(in the rows, 128 means zero)
A state moves one step at a time under one of 6 hidden systems, and each row is a state written as 22 numbers. Each run below is a few steps of one system.
nozu, trace 1:
[[133,151,115,121,112,162,158,115,107,131,87,83,128,138,147,119,172,128,168,142,120,154],
[152,89,92,120,89,153,133,131,93,122,112,112,90,103,132,108,155,139,125,106,128,150],
[163,75,152,134,105,146,93,112,104,126,142,130,120,122,113,112,110,114,137,89,93,139],
[116,91,142,160,161,121,136,136,107,130,164,134,128,128,105,100,70,120,141,99,114,118],
[110,154,153,151,147,118,145,145,153,152,165,135,127,116,113,144,86,133,87,113,133,93],
[92,163,166,122,133,142,162,114,182,151,138,134,151,130,115,153,138,117,124,151,141,118],
[96,133,97,111,124,132,158,109,152,131,119,138,124,108,144,160,161,125,134,179,173,151],
[150,124,104,108,104,130,97,81,116,100,109,120,118,98,155,166,148,135,128,171,126,160],
[148,102,110,117,127,123,91,109,73,68,114,95,128,123,119,108,129,130,149,158,94,139],
[127,109,119,124,128,98,91,169,73,95,136,113,109,137,102,87,104,127,100,112,102,96],
[106,145,171,134,126,102,93,175,130,154,139,136,142,169,112,99,104,102,107,90,104,96]]
pezu, trace 2:
[[131,143,135,113,84,151,138,114,178,154,164,147,106,111,153,171,146,99,105,133,113,140],
[126,138,99,153,98,151,169,113,161,118,117,147,117,105,148,160,138,105,128,158,144,173],
[121,131,108,136,126,136,164,124,132,127,92,128,125,81,113,150,116,161,115,163,178,138],
[153,105,126,122,142,123,124,98,109,89,103,136,146,101,93,143,121,163,138,171,161,116],
[120,75,109,113,165,95,113,126,87,103,130,148,135,134,106,105,129,139,154,141,159,108],
[92,102,149,94,147,84,76,138,109,143,143,143,140,148,109,111,111,119,133,136,134,110],
[84,137,157,119,127,110,91,149,148,122,131,135,152,175,121,99,140,93,131,127,97,133],
[92,151,140,136,113,139,125,171,159,137,105,118,135,162,127,98,160,117,99,86,115,131],
[155,161,142,148,95,145,103,139,144,127,92,107,127,128,142,131,155,146,85,88,110,132],
[176,144,95,162,118,137,117,135,109,97,105,102,110,121,167,131,133,152,110,106,109,138],
[169,134,90,128,138,123,130,140,94,126,147,98,95,98,156,137,85,159,124,132,112,112]]
Kel, trace 3:
[[166,120,146,114,95,149,100,201,127,169,66,120,140,152,134,77,96,137,171,76,91,150],
[172,99,137,175,111,149,124,137,111,180,109,134,108,150,168,104,144,118,157,33,136,153],
[187,151,153,188,104,156,138,74,111,166,151,115,101,121,187,169,140,107,131,80,111,138],
[163,162,146,187,147,159,183,79,113,108,180,94,122,130,142,148,109,105,148,134,80,114],
[136,139,124,149,170,165,221,124,164,105,178,107,124,108,98,129,120,149,125,132,122,95],
[136,108,119,105,139,156,196,125,204,100,152,175,136,96,87,153,134,137,132,164,157,115],
[114,96,79,103,157,106,148,111,160,100,127,183,135,109,130,157,128,136,159,194,182,143],
[109,106,84,75,159,99,86,103,124,112,108,122,134,87,139,149,109,182,135,185,158,151],
[117,81,113,58,138,112,41,121,107,94,113,105,138,112,108,108,120,164,131,150,102,144],
[105,82,124,90,136,93,41,142,103,112,137,123,123,150,116,83,153,138,97,84,114,116],
[111,144,155,116,107,89,49,146,128,148,150,142,125,167,145,123,156,102,74,82,109,101]]
Kel, trace 4:
[[86,97,94,199,142,131,120,133,86,87,88,97,125,119,129,80,102,135,122,101,121,188],
[157,113,165,169,97,153,94,100,117,111,95,106,128,83,92,137,141,170,51,80,140,120],
[178,119,187,159,107,111,109,92,82,87,143,163,147,151,86,133,139,81,130,134,118,78],
[120,171,149,138,173,85,164,135,90,166,172,125,120,153,121,134,118,123,129,130,163,42],
[108,172,168,70,108,147,171,155,170,191,145,121,137,125,112,145,103,120,149,166,119,104],
[75,106,102,114,130,147,184,162,157,152,109,141,133,147,134,95,127,95,200,151,135,180],
[97,105,77,135,117,155,139,112,137,145,81,115,107,86,162,137,158,162,122,117,176,200],
[163,98,118,142,80,145,85,69,91,74,91,111,121,85,134,150,144,131,115,152,108,179],
[151,96,116,161,150,97,104,99,38,58,150,104,108,118,104,109,122,138,99,121,113,90],
[141,131,171,104,132,107,109,139,116,131,193,129,116,114,74,134,110,139,58,110,121,38],
[95,136,177,103,128,99,133,167,166,155,182,185,150,170,96,125,100,68,141,144,116,83]]
rar, trace 5:
[[78,145,107,134,163,114,137,133,173,102,126,133,154,139,142,125,115,126,138,165,128,154],
[124,145,114,91,137,146,145,142,183,135,109,114,133,123,136,135,169,168,115,124,147,127],
[166,127,139,102,113,126,88,108,135,101,91,135,151,142,135,135,168,133,153,144,121,131],
[131,80,90,100,152,111,84,137,109,108,124,126,119,125,143,104,127,153,146,122,125,146],
[134,130,131,94,135,126,94,141,118,124,155,90,119,120,119,114,109,155,102,116,84,107],
[104,134,141,136,146,131,126,136,145,102,154,120,147,163,119,103,119,95,137,127,73,130],
[109,132,111,137,133,129,148,168,185,140,144,152,119,147,149,118,140,119,112,95,130,130],
[150,173,138,143,110,121,106,128,170,140,112,147,137,132,167,166,132,129,112,125,129,136],
[132,133,105,147,154,123,117,113,134,117,82,126,148,121,161,138,117,155,157,145,140,166],
[165,111,107,104,138,158,137,120,124,114,107,91,123,94,121,126,133,187,135,126,127,134],
[169,96,137,104,121,143,117,108,115,82,149,120,130,126,98,120,128,126,150,144,85,112]]
sil, trace 6:
[[135,153,121,172,141,113,122,142,89,132,116,104,122,169,174,105,124,112,152,96,111,136],
[168,173,132,149,114,146,155,158,148,134,130,108,114,127,143,137,124,144,101,97,103,100],
[148,134,150,141,109,155,164,134,163,115,136,155,144,142,119,131,118,86,162,146,98,135],
[103,124,104,146,135,128,167,140,148,151,143,146,115,105,146,145,79,122,140,151,143,152],
[135,118,132,117,123,144,129,72,136,126,148,123,124,76,120,173,120,144,111,164,136,134],
[91,110,119,134,136,128,136,82,88,99,127,109,128,123,117,122,155,114,145,159,139,144],
[107,106,100,123,130,118,137,142,92,115,138,111,97,119,114,108,163,145,88,109,153,107],
[135,104,148,110,104,117,95,136,118,107,147,141,120,147,100,114,161,104,99,109,110,95],
[89,139,138,121,134,93,94,169,136,140,139,141,140,168,132,103,115,99,125,119,112,123],
[116,160,155,104,131,119,102,152,181,162,112,133,152,128,131,141,107,153,104,121,128,120],
[132,130,158,121,127,140,112,110,157,137,75,138,172,129,124,138,125,138,161,145,139,154]]
rar, trace 7:
[[167,146,165,96,162,120,114,115,125,154,122,119,156,127,119,145,109,169,153,136,137,82],
[136,120,128,116,171,122,143,109,103,139,149,114,133,160,146,113,137,121,199,130,121,118],
[141,126,103,108,125,136,145,133,112,158,171,110,86,135,163,127,154,119,135,101,116,119],
[130,145,127,143,94,129,115,105,109,120,151,115,106,128,156,148,131,86,114,139,92,144],
[87,124,98,158,119,130,135,131,127,109,128,124,116,114,138,126,117,114,110,140,132,166],
[120,138,131,133,110,147,139,129,154,114,111,120,132,97,103,138,136,153,85,132,140,127],
[136,116,147,133,128,128,125,115,140,98,100,150,160,128,99,129,134,128,136,149,143,130],
[131,95,119,106,149,112,120,142,128,128,120,146,133,123,111,120,124,156,139,123,159,111],
[143,140,147,102,140,110,107,125,109,144,136,116,131,134,127,135,124,139,133,131,123,95],
[110,133,131,125,146,119,124,128,111,137,139,111,131,157,141,110,131,107,158,128,114,128],
[118,136,120,130,118,135,139,144,129,151,139,110,107,136,149,118,143,120,117,99,121,130]]
Kefup, trace 8:
[[131,203,116,99,158,91,117,113,98,137,117,84,130,175,178,140,200,140,146,145,141,86],
[117,169,98,68,105,131,176,168,97,168,125,85,89,147,149,116,178,121,147,149,140,100],
[152,115,118,72,66,153,150,180,131,171,128,142,97,130,138,113,116,98,169,139,105,139],
[114,89,107,122,117,136,126,161,152,144,141,159,120,114,142,121,56,103,167,139,103,182],
[114,112,120,157,138,149,118,115,172,117,135,127,139,80,132,145,63,150,107,131,102,175],
[145,121,136,155,168,151,123,92,169,73,122,113,164,107,108,135,127,172,118,124,115,134],
[150,112,106,149,167,120,128,107,119,72,132,122,129,131,119,120,176,160,109,104,150,100],
[163,143,114,118,123,100,105,123,98,110,145,134,104,146,146,139,173,126,102,119,138,79],
[119,157,122,79,129,86,103,151,117,148,144,128,121,164,150,127,145,111,137,148,125,94],
[85,142,122,77,111,126,133,171,143,178,124,118,120,127,132,120,118,129,129,139,132,131],
[119,109,139,105,97,164,127,151,159,160,94,127,135,114,119,116,112,134,142,119,119,170]]
pezu, trace 9:
[[92,120,79,104,125,115,157,131,96,89,219,108,69,115,120,126,160,101,77,152,114,89],
[130,107,144,101,55,113,131,152,132,124,183,187,99,106,87,152,98,59,86,165,115,99],
[116,114,140,156,77,126,159,176,171,125,99,210,147,142,115,124,90,56,156,155,131,164],
[103,148,151,155,125,148,166,173,179,171,40,145,171,124,113,117,98,154,151,123,175,160],
[163,148,163,144,158,152,109,92,140,118,38,93,185,123,118,132,157,209,142,113,160,131],
[161,102,90,135,183,116,98,84,68,86,107,79,120,131,148,107,189,194,132,91,153,114],
[133,106,98,92,155,75,58,104,43,123,191,91,82,118,149,127,122,144,99,122,113,89],
[106,127,120,95,116,91,93,143,105,104,217,136,103,152,136,121,88,57,126,169,49,109],
[78,135,140,110,94,140,179,208,192,153,181,167,121,158,104,103,94,49,136,134,83,127],
[131,157,189,142,71,186,170,165,236,182,88,172,161,129,112,140,126,107,123,101,132,153],
[164,149,135,193,116,178,159,101,184,137,26,132,160,113,160,151,177,170,139,91,175,188]]
nozu, trace 10:
[[156,175,118,118,82,154,164,139,152,150,136,112,93,96,145,169,143,136,79,132,126,110],
[131,107,153,82,93,173,141,95,146,128,127,124,138,125,108,131,154,95,177,166,101,157],
[109,65,70,107,130,118,126,130,97,121,139,134,95,85,136,121,102,138,142,146,147,164],
[155,119,151,123,128,120,55,101,115,116,149,109,129,101,125,145,85,147,94,121,83,126],
[85,125,150,132,173,119,129,132,118,94,139,103,162,152,79,89,112,129,137,140,107,105],
[87,145,118,133,130,91,126,175,141,130,136,152,118,133,119,124,138,132,65,116,167,91],
[113,172,170,132,111,118,98,115,167,152,104,147,158,158,151,154,156,98,130,136,134,136],
[106,142,91,150,140,128,158,122,113,129,80,115,131,136,165,125,149,130,167,150,159,169],
[184,135,105,140,91,143,117,123,102,117,89,104,100,96,153,145,152,155,106,116,132,138],
[178,94,156,128,109,153,122,114,86,103,116,112,135,137,98,98,140,116,167,113,91,119],
[131,80,116,142,136,114,141,163,86,137,161,142,98,133,111,91,95,114,135,94,133,105]]
Kefup, trace 11:
[[118,124,126,132,148,116,140,168,163,119,142,149,136,107,96,126,78,150,101,132,136,105],
[143,110,150,119,145,128,113,132,171,143,118,156,147,109,109,137,117,168,115,103,158,115],
[126,105,130,127,161,117,95,102,134,143,109,130,140,129,146,131,148,160,142,102,159,143],
[126,136,119,130,133,129,103,91,95,136,115,81,115,122,162,134,166,147,125,114,134,146],
[137,151,124,115,118,142,130,109,95,111,131,78,120,146,139,116,159,118,144,138,94,123],
[126,135,109,120,113,128,161,164,110,108,152,115,105,144,123,104,134,98,136,137,100,108],
[134,129,128,126,105,120,140,173,153,134,157,159,112,132,121,125,99,98,116,123,112,108],
[116,125,138,127,138,114,121,155,179,148,131,175,147,127,127,138,82,124,132,134,137,136],
[106,121,128,135,148,133,121,115,167,148,101,135,148,100,130,145,110,161,123,126,162,160],
[146,120,127,137,141,152,118,83,127,122,90,103,142,104,132,141,150,173,136,121,146,155],
[153,118,106,139,142,132,127,92,77,90,120,90,119,131,141,119,165,143,147,128,119,130]]
sil, trace 12:
[[133,99,74,171,145,140,185,159,148,133,98,155,121,110,147,115,96,142,164,119,170,170],
[211,96,119,147,118,132,126,86,114,117,153,150,103,74,137,174,101,150,117,129,135,113],
[133,140,119,152,149,111,145,84,65,94,170,105,119,145,141,132,124,87,164,174,99,116],
[90,157,98,113,149,132,189,155,118,137,177,84,91,123,122,117,144,142,98,127,133,89],
[114,98,157,79,97,162,142,117,174,127,173,147,126,128,87,130,174,97,114,125,109,117],
[50,94,112,117,127,105,97,131,149,144,148,164,125,143,146,121,128,82,135,133,132,175],
[97,141,115,111,129,105,65,112,146,137,116,122,127,96,149,161,128,165,66,133,146,143],
[128,140,144,126,125,119,83,99,118,71,67,114,168,145,103,125,170,142,124,159,133,133],
[131,122,101,137,142,100,130,184,97,106,69,129,131,149,115,82,139,154,135,113,166,112],
[204,111,148,113,114,119,103,169,118,136,124,148,124,132,109,119,107,151,125,93,126,75],
[157,142,161,127,142,116,109,142,119,153,144,134,150,169,145,117,81,101,189,124,82,112]]

Which system made each of these runs?
trace 13:
[[159,61,151,143,92,145,84,106,104,112,117,147,125,108,106,116,118,115,122,99,119,158],
[133,104,151,173,150,98,99,82,75,131,162,136,117,132,130,134,128,109,111,97,144,107]]

Kel
trace 14:
[[130,117,132,128,127,102,132,187,98,155,118,150,124,137,115,100,72,123,149,120,144,104],
[123,116,156,120,114,135,124,142,135,203,120,138,127,116,131,129,93,132,139,101,150,140]]

Kel
trace 15:
[[120,89,100,102,140,131,161,131,105,81,186,124,100,141,97,94,176,106,125,127,114,91],
[90,98,113,87,141,104,119,158,150,135,208,152,98,151,124,111,144,95,105,105,113,98]]

sil
trace 16:
[[68,136,118,153,177,111,110,117,173,157,135,135,142,118,157,143,101,147,106,113,150,158],
[114,142,156,127,128,145,88,98,170,108,80,111,178,124,126,137,131,147,131,146,104,172]]

Kel
trace 17:
[[116,127,90,79,128,144,135,127,162,148,179,102,82,106,160,145,159,151,94,116,117,130],
[114,116,101,119,103,134,111,135,175,82,158,152,122,128,142,136,122,88,120,151,76,168]]

Kel
trace 18:
[[177,127,155,172,89,136,101,105,150,110,175,161,113,142,148,150,141,78,89,81,78,123],
[126,161,89,197,114,114,168,162,134,151,142,149,92,135,193,145,101,90,118,109,134,152]]

pezu
trace 19:
[[110,85,116,143,92,119,121,99,106,176,160,164,89,87,158,162,91,89,122,134,151,169],
[81,147,139,163,135,124,151,103,139,123,126,139,151,107,124,153,67,98,144,200,126,167]]

pezu
trace 20:
[[104,96,162,72,110,148,136,89,83,194,114,111,136,151,125,114,170,93,217,146,146,151],
[75,121,99,102,112,147,151,92,73,172,142,65,83,128,162,118,194,112,142,124,140,163]]

Kel
trace 21:
[[141,116,108,110,134,165,171,78,82,100,103,73,122,123,125,116,210,143,176,153,144,137],
[164,63,102,86,81,139,119,126,69,88,139,123,84,114,98,103,184,115,121,124,122,115]]

rar
trace 22:
[[217,88,126,151,121,119,112,104,90,89,135,167,117,138,134,134,131,107,162,122,124,110],
[142,160,98,145,158,86,143,153,80,130,173,112,99,157,169,121,95,109,149,137,106,91]]

sil
trace 23:
[[110,141,92,48,96,111,91,188,108,136,130,90,91,107,121,114,124,160,78,141,111,105],
[89,113,170,64,115,131,48,133,147,147,113,114,159,158,107,98,153,123,130,108,93,142]]

nozu
trace 24:
[[157,83,93,154,188,115,123,81,98,91,86,128,148,63,119,151,76,208,154,167,179,147],
[171,58,150,66,156,132,66,64,100,99,132,111,145,75,72,134,113,201,134,144,132,105]]

Kel
